128 stands for zero in the data rows.
Some points:
[102, 84, 175, 161, 174, 79, 109, 117, 110, 179, 88, 83, 169, 146, 113, 109, 96, 148, 121, 167, 105, 150, 132, 142]
[80, 159, 71, 152, 155, 77, 83, 177, 144, 82, 145, 115, 158, 161, 80, 72, 172, 141, 78, 161, 186, 101, 115, 131]
[128, 162, 157, 165, 100, 103, 118, 133, 111, 136, 188, 133, 87, 109, 153, 127, 99, 164, 141, 100, 107, 115, 116, 108]
[157, 143, 142, 184, 142, 148, 201, 67, 102, 128, 162, 144, 162, 158, 148, 113, 165, 105, 150, 119, 177, 93, 151, 121]
[124, 155, 132, 107, 47, 155, 136, 173, 137, 165, 83, 152, 136, 130, 131, 107, 112, 149, 122, 119, 105, 109, 158, 141]
[90, 114, 144, 58, 125, 126, 136, 134, 85, 121, 112, 115, 132, 85, 92, 154, 173, 166, 137, 161, 163, 101, 171, 38]
[128, 116, 100, 111, 154, 121, 122, 123, 180, 114, 109, 98, 159, 127, 143, 146, 134, 155, 107, 122, 148, 125, 198, 180]
[123, 98, 136, 119, 132, 183, 52, 80, 118, 133, 108, 154, 89, 127, 83, 166, 138, 104, 121, 100, 116, 107, 91, 113]
[133, 180, 91, 169, 140, 129, 98, 123, 96, 110, 193, 156, 109, 123, 79, 150, 128, 66, 108, 103, 115, 154, 187, 129]
[140, 192, 120, 102, 107, 125, 149, 120, 173, 138, 127, 72, 151, 105, 114, 134, 160, 192, 157, 139, 120, 91, 94, 164]
[98, 65, 158, 167, 115, 147, 140, 125, 156, 104, 154, 176, 151, 184, 129, 187, 197, 202, 128, 95, 74, 148, 91, 145]
[120, 108, 130, 91, 167, 132, 174, 152, 102, 56, 160, 145, 50, 140, 117, 84, 123, 158, 209, 108, 134, 160, 168, 104]
[123, 84, 119, 110, 84, 101, 133, 64, 185, 131, 140, 163, 146, 123, 92, 119, 129, 126, 147, 100, 141, 165, 135, 129]
[160, 112, 143, 114, 109, 172, 134, 128, 74, 161, 151, 110, 130, 79, 114, 102, 129, 159, 96, 85, 147, 116, 113, 146]
[121, 81, 102, 98, 146, 146, 116, 79, 131, 124, 158, 152, 149, 131, 82, 162, 131, 135, 163, 128, 62, 135, 109, 136]
[123, 133, 117, 165, 82, 112, 127, 110, 104, 82, 77, 89, 107, 88, 162, 162, 101, 108, 149, 90, 146, 163, 125, 150]
[129, 132, 116, 145, 102, 182, 134, 171, 123, 100, 92, 122, 131, 71, 118, 152, 143, 103, 161, 107, 86, 96, 113, 90]
[133, 197, 150, 167, 140, 101, 188, 153, 160, 187, 107, 132, 152, 127, 111, 121, 157, 131, 164, 113, 116, 96, 113, 127]
[134, 129, 143, 137, 52, 103, 171, 144, 113, 140, 94, 137, 99, 122, 112, 144, 104, 147, 108, 161, 157, 93, 149, 185]
[106, 95, 115, 111, 188, 126, 107, 120, 70, 164, 95, 137, 115, 142, 176, 114, 182, 100, 116, 157, 112, 76, 116, 154]
[65, 127, 154, 160, 116, 131, 179, 166, 61, 92, 151, 107, 119, 125, 129, 162, 145, 137, 94, 138, 156, 147, 135, 175]
[194, 131, 128, 82, 153, 112, 152, 155, 199, 157, 112, 174, 103, 158, 119, 136, 136, 130, 67, 133, 153, 155, 111, 80]
[144, 99, 152, 127, 154, 61, 108, 96, 133, 158, 73, 128, 113, 127, 186, 193, 160, 151, 126, 147, 89, 142, 181, 125]
[117, 120, 154, 96, 94, 162, 80, 133, 145, 71, 125, 151, 199, 87, 172, 43, 125, 53, 196, 144, 189, 100, 156, 110]
[160, 107, 184, 127, 175, 130, 114, 144, 166, 217, 165, 123, 122, 121, 118, 172, 114, 91, 105, 131, 146, 157, 170, 132]
[105, 157, 124, 135, 66, 79, 128, 127, 155, 158, 164, 186, 130, 106, 152, 89, 102, 121, 118, 142, 92, 108, 136, 93]
[171, 120, 47, 127, 138, 142, 158, 93, 110, 134, 113, 183, 157, 187, 110, 169, 84, 123, 187, 162, 171, 97, 154, 137]
[67, 137, 190, 147, 75, 117, 154, 112, 120, 116, 75, 104, 67, 141, 78, 152, 119, 108, 63, 115, 129, 104, 126, 115]
[124, 186, 179, 136, 192, 135, 89, 111, 135, 82, 125, 163, 128, 109, 82, 148, 49, 158, 132, 157, 101, 132, 139, 141]
[171, 155, 161, 107, 174, 88, 110, 131, 111, 98, 60, 130, 95, 173, 118, 89, 139, 153, 160, 148, 127, 151, 119, 91]
[113, 84, 182, 78, 136, 119, 123, 158, 120, 115, 173, 156, 165, 135, 165, 154, 118, 121, 137, 135, 153, 138, 91, 186]
[110, 189, 180, 67, 127, 101, 157, 77, 138, 83, 137, 68, 119, 159, 115, 121, 127, 98, 112, 85, 124, 87, 94, 157]
[89, 125, 82, 144, 163, 144, 143, 111, 155, 131, 87, 141, 118, 181, 185, 82, 91, 186, 115, 126, 92, 134, 144, 121]
[132, 101, 109, 97, 129, 89, 130, 175, 77, 159, 149, 110, 145, 100, 103, 138, 125, 160, 141, 63, 141, 98, 173, 68]
[106, 83, 132, 136, 140, 181, 176, 155, 107, 100, 127, 118, 181, 124, 116, 125, 108, 82, 75, 231, 114, 143, 113, 118]
[145, 113, 108, 110, 137, 162, 114, 113, 189, 151, 133, 164, 126, 114, 88, 73, 170, 118, 83, 130, 164, 159, 114, 106]
[145, 119, 143, 184, 80, 157, 156, 175, 127, 185, 113, 120, 68, 134, 100, 106, 130, 137, 163, 149, 133, 111, 126, 86]
[129, 126, 101, 165, 145, 151, 147, 165, 199, 167, 103, 97, 145, 150, 140, 135, 79, 103, 127, 75, 135, 135, 141, 119]
[78, 170, 159, 184, 208, 182, 120, 99, 134, 123, 103, 133, 170, 90, 148, 146, 130, 116, 117, 147, 153, 153, 141, 104]
[77, 112, 87, 136, 157, 134, 126, 101, 146, 139, 156, 86, 107, 209, 161, 129, 92, 105, 177, 126, 120, 78, 49, 116]
[118, 135, 129, 85, 119, 105, 58, 158, 123, 104, 165, 99, 103, 180, 138, 115, 157, 153, 105, 169, 128, 95, 193, 121]
[208, 117, 101, 153, 118, 120, 84, 123, 110, 56, 99, 131, 150, 87, 178, 151, 171, 174, 149, 160, 121, 116, 112, 153]
[139, 179, 160, 123, 128, 120, 173, 144, 117, 111, 136, 150, 103, 128, 175, 156, 98, 109, 121, 108, 152, 90, 143, 167]
[137, 139, 80, 78, 141, 101, 99, 111, 112, 139, 115, 154, 125, 128, 112, 217, 103, 103, 158, 131, 155, 107, 95, 104]
[105, 124, 78, 122, 81, 97, 138, 86, 44, 191, 126, 96, 128, 108, 122, 84, 104, 123, 153, 139, 92, 143, 181, 132]
[147, 203, 146, 145, 57, 135, 125, 119, 87, 130, 121, 134, 158, 218, 99, 147, 135, 121, 114, 172, 107, 145, 102, 111]
[136, 175, 107, 161, 125, 87, 154, 132, 122, 126, 116, 164, 104, 92, 121, 136, 147, 58, 146, 169, 76, 127, 135, 149]
[143, 187, 134, 76, 152, 126, 131, 131, 143, 98, 169, 98, 149, 93, 150, 108, 109, 146, 98, 110, 100, 109, 124, 104]
[183, 99, 126, 110, 150, 169, 131, 65, 137, 142, 113, 82, 74, 103, 103, 124, 88, 120, 134, 161, 177, 122, 93, 116]
[175, 97, 130, 190, 182, 74, 136, 182, 96, 121, 130, 184, 152, 130, 99, 96, 128, 116, 132, 98, 164, 140, 82, 170]
[131, 89, 67, 118, 126, 117, 141, 123, 161, 78, 82, 117, 158, 160, 103, 157, 117, 83, 106, 53, 93, 128, 184, 116]
[147, 87, 172, 121, 147, 155, 109, 191, 149, 123, 157, 87, 175, 102, 99, 139, 89, 132, 136, 184, 73, 94, 171, 137]
[93, 161, 94, 154, 104, 89, 137, 84, 190, 94, 153, 144, 105, 67, 138, 128, 106, 145, 62, 170, 142, 121, 103, 92]
[152, 141, 102, 52, 132, 120, 146, 178, 99, 104, 136, 118, 168, 124, 157, 119, 111, 125, 108, 129, 89, 241, 66, 83]
[110, 101, 113, 122, 124, 166, 125, 155, 166, 86, 108, 165, 92, 142, 112, 135, 102, 165, 150, 112, 134, 122, 128, 185]
[88, 132, 108, 104, 153, 192, 92, 191, 118, 185, 113, 142, 113, 113, 177, 184, 113, 149, 133, 156, 166, 140, 49, 169]
[108, 97, 130, 182, 129, 72, 108, 127, 64, 136, 188, 119, 159, 88, 138, 126, 153, 166, 84, 82, 196, 127, 93, 118]
[174, 63, 142, 140, 127, 127, 145, 74, 152, 108, 152, 104, 166, 158, 144, 111, 81, 139, 109, 151, 131, 132, 125, 93]
[158, 174, 104, 144, 123, 211, 100, 92, 98, 155, 96, 113, 161, 159, 125, 135, 138, 148, 145, 81, 140, 199, 150, 141]
[74, 158, 117, 83, 88, 111, 120, 119, 124, 192, 138, 144, 160, 141, 123, 121, 92, 108, 115, 115, 157, 164, 141, 154]
[109, 96, 146, 137, 124, 177, 155, 147, 152, 79, 120, 95, 134, 112, 112, 129, 122, 113, 111, 131, 160, 183, 110, 98]
[141, 123, 110, 145, 153, 137, 77, 115, 138, 131, 122, 160, 40, 160, 137, 104, 83, 143, 147, 107, 93, 134, 129, 125]
[138, 143, 101, 98, 121, 137, 159, 117, 129, 151, 158, 129, 108, 94, 79, 93, 155, 95, 139, 119, 75, 118, 124, 212]
[132, 103, 111, 127, 143, 78, 99, 120, 142, 107, 49, 111, 139, 83, 132, 101, 149, 141, 145, 79, 109, 115, 94, 131]
[139, 101, 228, 110, 124, 139, 110, 128, 108, 115, 96, 176, 147, 178, 195, 89, 176, 80, 99, 76, 90, 134, 103, 107]
[147, 124, 158, 168, 45, 122, 104, 109, 123, 158, 136, 116, 121, 122, 102, 100, 119, 157, 158, 121, 121, 120, 134, 113]
[73, 132, 124, 102, 166, 140, 162, 106, 137, 156, 169, 168, 89, 94, 168, 101, 186, 118, 191, 150, 135, 166, 134, 130]
[138, 120, 90, 167, 169, 108, 104, 211, 108, 141, 197, 66, 133, 119, 114, 120, 151, 98, 102, 124, 123, 92, 108, 111]
[189, 135, 79, 117, 105, 170, 165, 93, 104, 143, 159, 110, 94, 113, 192, 119, 169, 131, 53, 127, 109, 111, 152, 133]
[133, 122, 154, 147, 83, 115, 78, 138, 208, 107, 153, 59, 90, 156, 181, 132, 189, 91, 181, 159, 154, 202, 148, 171]
These points spread out most along one direction. Take the direction at right angles to it along which they spread out most. Go by this last direction. How many in every 100 of the points above lie lower along it than each point below? Round to a whole number. More than half of the points above lie lower than the first one.
[106, 95, 115, 111, 188, 126, 107, 120, 70, 164, 95, 137, 115, 142, 176, 114, 182, 100, 116, 157, 112, 76, 116, 154] 74
[140, 192, 120, 102, 107, 125, 149, 120, 173, 138, 127, 72, 151, 105, 114, 134, 160, 192, 157, 139, 120, 91, 94, 164] 40
[139, 179, 160, 123, 128, 120, 173, 144, 117, 111, 136, 150, 103, 128, 175, 156, 98, 109, 121, 108, 152, 90, 143, 167] 50
[128, 162, 157, 165, 100, 103, 118, 133, 111, 136, 188, 133, 87, 109, 153, 127, 99, 164, 141, 100, 107, 115, 116, 108] 53
[123, 133, 117, 165, 82, 112, 127, 110, 104, 82, 77, 89, 107, 88, 162, 162, 101, 108, 149, 90, 146, 163, 125, 150] 19
[102, 84, 175, 161, 174, 79, 109, 117, 110, 179, 88, 83, 169, 146, 113, 109, 96, 148, 121, 167, 105, 150, 132, 142] 73
[136, 175, 107, 161, 125, 87, 154, 132, 122, 126, 116, 164, 104, 92, 121, 136, 147, 58, 146, 169, 76, 127, 135, 149] 30
[121, 81, 102, 98, 146, 146, 116, 79, 131, 124, 158, 152, 149, 131, 82, 162, 131, 135, 163, 128, 62, 135, 109, 136] 20
[88, 132, 108, 104, 153, 192, 92, 191, 118, 185, 113, 142, 113, 113, 177, 184, 113, 149, 133, 156, 166, 140, 49, 169] 81
[158, 174, 104, 144, 123, 211, 100, 92, 98, 155, 96, 113, 161, 159, 125, 135, 138, 148, 145, 81, 140, 199, 150, 141] 3
[137, 139, 80, 78, 141, 101, 99, 111, 112, 139, 115, 154, 125, 128, 112, 217, 103, 103, 158, 131, 155, 107, 95, 104] 26
[65, 127, 154, 160, 116, 131, 179, 166, 61, 92, 151, 107, 119, 125, 129, 162, 145, 137, 94, 138, 156, 147, 135, 175] 93
[67, 137, 190, 147, 75, 117, 154, 112, 120, 116, 75, 104, 67, 141, 78, 152, 119, 108, 63, 115, 129, 104, 126, 115] 31
